Rotation paths and how fast each direction turns (degrees per step)
Each turn is a multiple of 5 degrees from 10 to 175, or 0.
Each row of a path follows its step; steps can be skipped.
Rotation 1:
step 3: [-27  21 -12   2  22  -1  -9  -3  -2  -2  28 -16  23  30  32 -16 -12   7
  18  21  -2 -40   8  16 -14   0 -34   8 -25  19 -54  24  36  11  22  32
  22 -11 -39  37  18  12  -3  18 -16   4  14 -32  19  10 -10  19 -48  26
 -33   0 -12  38  -6  -4  24   3  45   2 -25  14  28  10  40 -34  -3  -7
 -22 -21   8   9  12   7]
step 6: [  5  59  -5   5 -22   6  -2  38  -3   5  -4 -41   5  18  14  42   8  19
 -37 -26  16 -45 -10   1 -47   2 -32  11   6  21 -16 -39  51  -1  -6 -19
   0   1   7 -14   9 -22  19  14  12  -2  13 -20   6  15  -5 -19 -37 -17
  36  -5  14  -3  49 -17 -26   2 -15  16   4 -14   4  37  21  -6  30   0
  -1 -51  -2  31  15  15]
step 7: [-17  -9  19  30 -14  37  -5  26 -22   3  16 -19  -1  -5  -5 -20  16 -34
 -16   3 -34   3 -15  -7  24  -5 -18  10  20   8 -60  15  29   4 -26  33
  25  15  13  14 -15 -19 -21   4 -11  -1  -9  24   8 -59   7  40   1 -14
  19  24 -58  28 -28  29  -2   0 -28  -1 -20 -37  -3 -33   5  -6  16 -13
  32   7  16  14  23 -30]
step 10: [ 11  -4  12  21  14 -33 -29  16 -37  -4   5  12 -15  -2  41   1 -19 -23
  -1 -19  33  14  21  11 -11  15  -7  15  -7  26 -31  -2  30 -20 -30 -29
  39  26  27   0   8  10 -14  -4 -22 -14 -13 -10 -20  18   0   6  35  37
   7  19 -19 -44   6  -8 -14  24 -18  31 -47  -8   7 -30 -19 -20  50  26
  39  18  12  20 -11  35]
step 11: [ 24  36  17 -17  38  43 -12  42 -14 -26  25  -9  30  20   3 -26 -28  32
 -18  -7  39 -24  29  26  -6 -12  -6 -27   4 -15 -35  48  -7   4  13  20
   7  -6  -3  22 -12  14 -14  -1 -16   3 -12  -2 -36   3  25 -14   8  -8
  13  22  18  26  -7  -2  31 -11  -4  -6  -4  -4  26  12   6   3  20 -33
 -26 -63 -24  19  30 -24]
step 15: [-31  25  39  38   8  36 -45  44   6   0  -4  -9 -13  14  -8 -15  11 -32
 -22 -16 -12 -33 -19  15  -1  12   8 -21 -15 -25  34 -13  53 -13 -14 -12
  27 -20  12   2  20  55  16 -56  -6   7  -3 -28  -9 -11  14  32 -26  -4
  -5  31 -19   6  -1   3  10  12 -13  35  -8 -28 -18 -31  18 -11  18 -13
   9   6  24   6  21 -17]
step 16: [  1  -8  13 -11 -18  40 -14 -17  14  -5  37   6   1  39  -3  -3  -9   1
 -25 -25 -10 -19  16  -9  51   4   5  19  -2 -37 -31 -13 -13   9  -1  11
   8  12 -24  10  24 -34 -19  13   5  16   4  59   1  16 -26 -15   6  14
  47 -15   0 -54 -33  20  16 -23  -1  39   5  21 -14 -14  34  -4 -29 -31
  16 -41   9  26  10 -32]
step 24: [ 16   4  22  22  -7 -18  -9  36   8  -3  -1   8 -21  50 -17  20  -6   5
 -14  26   2 -21 -19  -7  40   2   3 -19 -20 -12  30 -21   5   2 -24 -20
   9 -13   1   2  -4 -43  35 -16 -18   6  -4  26  -6  41 -17   9  -3   7
 -17 -19 -51 -41 -13  39  18  28  16  17  27  27 -16  11  -3  -1  21 -16
   5 -26 -33  72   7 -21]
step 25: [  0 -48 -10   0  -8  27   9 -16   2  -9  24 -33  -9 -47  22  14 -11 -20
 -34 -19  -6 -45  19   2   7  13  -9 -15  13  17 -22 -20  71  21  30   5
  29  35  -1  28  27 -12  -5  10 -11  29 -19   4  38   6  11 -41   7 -22
  16 -36  25 -12  24   1  28   0  20   6 -10 -18  25  18   1 -33  40  -5
   3   7  -3  13  -4 -21]
step 27: [  7  41  -3   6  40   5 -48  -6 -34   2 -22  41 -26  39  29  -7 -38  23
 -14 -12 -11   5 -18  41  18 -22   4  13  -8 -34   2 -24  -8  10 -22  21
  -2 -23  -6  25  -5 -33  -6  14  27 -14 -17 -29 -32 -50 -23   6  -1 -17
 -21 -12 -28 -48 -33   4  16   1  -3   9  27  -9 -28  -4   5 -14 -28 -14
 -18 -15  -2 -27   3   5]
[  2  13  -6  -4   0  -2  -2  -1  18  -8  -7   2 -12  -4   2  -6  -1  -5
   6   6  -3   5   8  -5  -3   1   9  -2  -2  -7  -7   2   5   8   3  -3
   0   1   1  -2   2  -9  -4   3  -4   4  -2   0   1  -9   3  -7   1   4
   5   5  -3  -2  -2   6   2  -5  -8  -4   4  -2   3  -2   4  -7   2   3
 -13   3   2   3   3  -2] : 160
[  3   8   4   5   5   3  -6   7   1   6  -3  -7   6  -3  -4   1   6  -5
   1  -3   1  -4  -3  -5  -2  12   0  -7   1  -5  -2   0  -8  -6   0 -15
  13  -1   5  -1   3  -3   2   8  -3   1   5  -2   0   1  10  -6   8  -7
  -7   5   1  -5   1   6   3   9  -4   6   1   2  -3   4   1   2   2   3
   6 -12   1   0  -3  -1] : 80
[  4  -2   3  -8   0  19  -1  -1   7   1   7  11   1  -1  -1   1   5   4
   1   2   0   2  -1   6  -2   3   8  -8  11   2   7   0  -1   5  -5   1
  -4   1   6   1   6  13  -6   7   2  -5   1  -4   2   5   8   1  -3   6
   0  -4  -6   1   3  -1   1   5  -6   2  -1  -4  -4  -2   3   3   1   1
  -6   0   2  -5  -5 -13] : 100
[ -1  -7  -4   2  -7   0 -10  10  -3   8  -3   6  -8  -4   2   4   7   8
  -4   4   3  10   3   0  -3  -6   0   1   2   0  -2  -3   0   4  -3  -2
  -1  -2  -1   3   0  -6   0   5   4   9  -1  11  -7   2  -2   1  -1  -6
 -13   9  -3   3   3  12  -1   0   3  -6   3  -1  -4  -2 -10  -4   6 -12
   0   1   8  -4  -2  -5] : 145
[  5  -1   2  -2  10  -7   9  -4   6  -3   6   1   3  -3   3   2   3  -2
   2   3  -1  -8   2  -7  -1   2   1 -11   1   6   8   5  -1   3   5   2
   6  -2  -4  -8   4  -1   2   1   4  15  -4   5   3   1   3  12   0   2
 -12  -1  -9  -3   2  -5  -1   7   7   4  -1   0  -7  -3  -6  -7  -1  -2
  -4   9   1   7   3   5] : 70
[  1  -3  -6  -9  -3  -9  -7   8   1   1   0   3   0  -6   6   1   7   0
  -3   0   1   6  -6   9   2   9  -1  -5   4   3  -1   2   0  -5  -1   3
   3   4  -1   0   7  -7  -7  -4   0  -1  -4   2  11  -7   4   0   7   6
   6  -2   2   6   0  -2   4  -4   3   8   0   6 -10  -2  11   5   0 -14
   6   5  -9   2  -1   6] : 120
[  3  -5   0   0  -5   8  -2   0  -7 -10   3   4   0  -1 -11  -2   0 -12
  -1  -9   3   9   9  -3   1   0  -2  -3   1  -8 -10   6  -1   3   2   1
   6   2  -1   8   1  -6   0   6  -2   3   0   6   2  -4  -3   0   5   7
   5  -6   2   1  10  -4 -10   8   5   6   3   3  -1   0  -9   7   2   5
   1   9   2  -5   7   0] : 120
Rotation 2:
step 4: [  6  16   9  38  -1  14  13 -16   0 -16  -2  -2   6   4  20  -1  -4  26
   5 -16 -14  -5  -5  26   6   9  10  38 -14  21  -6   4  38   5  23 -13
   5  11 -15  35 -41  -1   3   2  21   4  24  22  44  29  -6  -2  12 -29
  35 -30  18   1  61 -17  -3  24  -6  19 -35  15 -23  23  25  21  14  25
   1 -35  21  -7 -21  27]
step 8: [ 29   0   7  15 -12  16   1 -23  13 -48 -29 -15  13  21  20 -30  24  29
  22  14 -11   1 -34  12   9   9  37 -37 -21   4  17  11  -1  16  -7 -22
   6   6  16   1 -31  -4  -6   7  11 -32 -41  -6  13  -7  26  -1   6  27
  45  23  -9  14   3  29   0  28  -1 -11   7  18 -12 -15  49  -1  -3   8
 -16 -23  27  23 -24  24]
step 9: [-12   0   8  30 -49  -7  -7 -13  -5  -5 -18   4   4  35   3  10  25  -1
   6  -8 -28   7  -9 -38  20   1  23   3 -16  24 -29  32  11  24  13   8
   2   4   5  15  33  -6   6 -18  17  -8  -9 -29  24  32  31 -16 -40 -46
  14  49  14  36  28  15  -7  -1  13  16 -17 -16  -1  49   4 -15  11  -4
  -2 -18   2 -12  14  28]
step 10: [ 32 -11  25  25  -1  34  25   3   6  -8 -30   8  11  50  21 -24  -1   9
  23 -16   4  29  16 -26  31  19  -2   8  11   3  21   0 -15  10  -4 -45
 -32  10  11  24   7 -36  11   3  14 -28 -23 -23  26   3 -16  10 -12  -2
  19  -5  25 -14  -5  -4  -7   7  14 -15  10  -2  11 -18  40   0  21  47
  46  13  24   2  30  14]
step 14: [-12  -9  -9  11 -11   1   8 -18  -7  13 -37  42 -18 -19  10 -35   5  -4
  11 -24 -21 -16  18  33 -15 -11  30   1   0  30  28  14   9  -1  20 -16
   2  28   4  49 -11 -25   5 -30  39  12 -19  10 -32  11  -9  13 -20 -18
   6  19  28  37   0  -1   8 -23  -5  -6   0  40  -1  17   4  -9  37  37
  33 -20  19   9  -1  32]
step 17: [ 11  15   9  14 -39  23   3   3  -1 -35  11  22   8  28 -17   5  19   7
  13  -4  -8  -5  25 -13  11 -22  33   1 -23   1  -1  41  20  26 -15  -4
   0   3 -28  40 -12 -28  16 -16  16 -10 -51   4 -36  27   1   8 -20 -10
 -15  29  -2   3  43 -29   0  27  -8 -14 -17  21  -8  44  23   1   0  45
 -13  -4  -8  -5  19  12]
step 18: [ 32 -12  -6  43 -11  18  22  -6  22  18 -22  39 -18  -4  -3 -12  12  26
  19   4  -6   9 -10  14  32 -12  11   7  10 -18  22  28  24   0 -16 -27
 -11  20  17   8  18 -24   8   2 -20 -41 -25 -39  36 -16 -14 -24  -9 -10
  14 -20  15  39   2 -18   9  13  13 -33  -9  -3 -14  16  33  -4  29 -32
  36 -26 -12  17   6  12]
step 21: [ 20  11   2  18  -4   9   0 -27  15  -3 -46  -7   4   5  27 -38  -3   3
  21  21 -10  15 -31   0  47 -13 -20  18 -44  15   5   1  29  21  -2  12
 -22  15   1  45  -3 -36  26  19  22   4   4 -20  18  37  -6  28 -25   4
  30  14   5  34  12 -20  19   9  13 -12  -9 -26  10  32   2 -31  10 -23
 -20  -6   7  14   5  31]
step 22: [  2  16  -3  18 -22  33   1 -48 -15 -27  -5  14  -3   6  20  -2   4 -16
   8 -19   4 -17   4   7 -21  24   9  31  22  18  15  11 -28   3  15 -47
  18  23 -33  25  14 -44  10 -12  15  -3  24  -5  38   0  -4  14   0 -28
  14   0  32  26  34  -3 -29 -14  31   4 -13   3 -12   9  49  20  29  24
  10  -6  27   9  -7  23]
step 27: [ 20  -5   4  49 -38  12   9   1 -16  15 -15  40   0  21   0   5  57  13
  -1 -21   2  11 -18   2  19  -4  32  12 -10  16   6  13  -9   8  19  -4
  12   3  46 -11  -8   7   9 -15  -6  21   4  -9  -5  42   2  -9 -34 -35
  24  12  42 -40  39   6   3   9  11  16  -8  -1  20   5  23 -16  11   8
  17 -12  27 -31  20  29]
[ -2  -4  -2  -6   0   3  -2   6   9  -5   0 -10   4  -2   0  -8   0   1
  -6   9   5  -9   1  10   8  -5  -7   0   6  -1  -5   0  -9  -3   6  -7
   3  -5  10  -2   9  -2  10   3   1 -11  -2  -4   4   2  -2  -2   4   8
   3   5   2  -2   0  -2   7   9  -6  -3  -6   7   6   7  -2  -3   1  -1
   6   0   3   2   1  -6] : 140
[  7  -2   6   5  -3   2 -15   1  -3  11   5  -3   4  -3  -5  -7   1   0
   6   5   1   0  -2   0  -1   2   4  -1   4  -7   6  -6  -2  11  -1  -1
   0   6   0  -1   2  -4   3  -5 -10  -8  -5   2  -6  -7   4   0   9   1
  -2  -3   1  -6   1   2  -2  11  16  -5   0  -5   4  -8   3   6  -5   2
   1   4   5  -2   4   0] : 145
[  1   2  -8  -5  -1  -1  -9   3  -2  -6  -6   4   0   5   4  -3  -2  -4
  10   5   6   3   4  -7   0   4   3  -5  -6  -8  11  -7   5   3   1  -1
 -14   1   5   5   3  -3  -6  -4   4  -1   1   4  -3  10  -6  11  -2  15
   2   1   1   3  -3  -2   1   4 -11   6   3   2   3  -2  -6   2  -5   7
   2   5  -3   2  -3  -2] : 160
[ -5  -3  -6   4  -1  -1   3  -4  -2   0  -1   2   0  -1   6   8 -11  -2
   4  -2 -10  -2  -1   5  -2   2   5 -11   2   1   3  -4  -5   2   0 -10
   0   4  -2  -1   6   7   1  -1  -6  -8   8  -2   1  -3   9  -6   6   9
   3 -14   4   7  -4   0   5  -7  -2  -6   6   7  -3  -1   2   6  10  10
   8  -4  -2   2   3   4] : 175
[  9   4  -5   8  -5   7   7   4   2   2  11  -1   6  12   0  -7 -10  -4
  -6   0   7   3  -7   0  -3   0  -4   9   0   4   2  -9  -7  -1   4   1
  -1  -7   1   0  -4  -2   0  -4   0   2  11   5   1   5   1  -1  -3  -4
   2  -5   1  -4  -3  -3  -2  -2   0  -2   2   3   6 -10  10  -2  -3   0
   5  -1  -4  12  -8   5] : 125
[ -2  -5   3  -3  -8   4  -1 -10   0   1   1  -3   8 -15  -3  -5  -4  -7
  -3  -1   0   1  -2  11  -4  -1   4  -4  -6   7   5   3   0  -1  13  -1
   3   0  -8  -2 -10  -3   4  -1   2   6   0  -2  -2  -1  -6   5  -1   0
   0  -2  -2   3   2   4  -1   1  -2   7  -8  -5  -6  -4  -7   8  -3   5
   7   3  -7  10  -1 -10] : 40
[ 0 -3 -4  2  4 -8 -5  4 -5  3 -1 -2  5 -1 -7 -2 -4  2  1  5 -1 -9  6 -6
 -6 -5  2  4 -7  5 -7 -1  0  6  7 10  6 -5 -3  5 -8  0  1 -3 -2 -4 -2  3
  5 12  0  1 11 -3 -4 -4 15 12 -2  3 -3 -7  0 -1 -4 -4  8  9 -3 -3  1  5
  5  2  4 -5 -5  5] : 145
